In the data rows, the value 128 means zero.
Here are some points:
[138 185  93 162 158 103 192 129 185 140  77 127]
[150 171 139 132 114 151 131 178  80  81  90 102]
[183 162 116 182 189 129 135  70 206 135 106 107]
[140  94 112 144 204 127  98 114 157 160 129 153]
[142 196 100 123 185 137 165 121 116 162 102 126]
[ 75 125  95 136 247 120 167 103 140 188 179 128]
[122  99  87 131  82 148 146  87 106 157  76  76]
[181 151  91 110  85 130 225 121  90 185 166  97]
[130 104 144 100 124 147 180 111 106  92 109 185]
[133 134 135 112 152  97 130  77 111  91  60 151]
[168  93 166 208 155 109 134 100  87 127 121  80]
16 more points follow, each with its number after it:
[163  96 120 139 149 165 177  77 145  98 104 101] 0
[138 147 178  93  81 134 101  88 179  31  40  88] 1
[119 115 127 132 117 133 104  93  69 247 136 129] 2
[186 186 117  91 121 108 197  97 110 174  86 100] 3
[ 98 130 141 150  82 155 119 136 152 110 134 145] 4
[154 102 134  94 123 170  49 132 172  90 106 154] 5
[140 167  86 109  84 123 184 209  69 186 162 161] 6
[126 209  68 134 180  84 139  88 162 193  81 163] 7
[130 204 120 116 204 125 166  55 198 160 191 117] 8
[ 81  74 157 181  70 104 129 190  86 121 202 154] 9
[ 73  72 131  92  68 145  47 135 107  95  80 122] 10
[103 112 185 179 158  88 143 105  51  47  92  55] 11
[123 179 177  97  64 163 101 208 141  92 179 138] 12
[118 150 125 102  80 163 148 137 121  71 102 165] 13
[134 181  65 111 100 146 112 106 156 169  77 100] 14
[158 128 136 124 167  84 133 142 143  84 112 107] 15
Which of these numbered points is nearest to each point below, looking only along the 2 directions in which the first points spread most? Its number follows each.
[101 120 121  88 109 138  66 154 114 136 190 214] > 0
[162 134 127 121  85 131 200 117  44 212 194  87] > 6
[118  98  98  98  85 156 110  66 159 157 190  79] > 2
[150 155 111  64  54 140 166 120 110 171 179 130] > 6
[145 139  81 160 142 109 163 106 158 145  61 111] > 0
[124 137  93  71  92 137 108 173 153 184 150 186] > 2
[ 97 105 183 121 113 203  66 114 176 109 186 171] > 15
[ 89 104 239 147  78  97  80 187  66  72 151 100] > 10
[126 100 179 148 121 120 159 147  69  81 115  98] > 13
[120 109 143 137 124 110 132 158  79  36 151  82] > 13
[164 169 113 142 194  99 138 115 137 173 105 124] > 7
[ 80 112 174 103 114 179  71 158 137  78 128 106] > 11
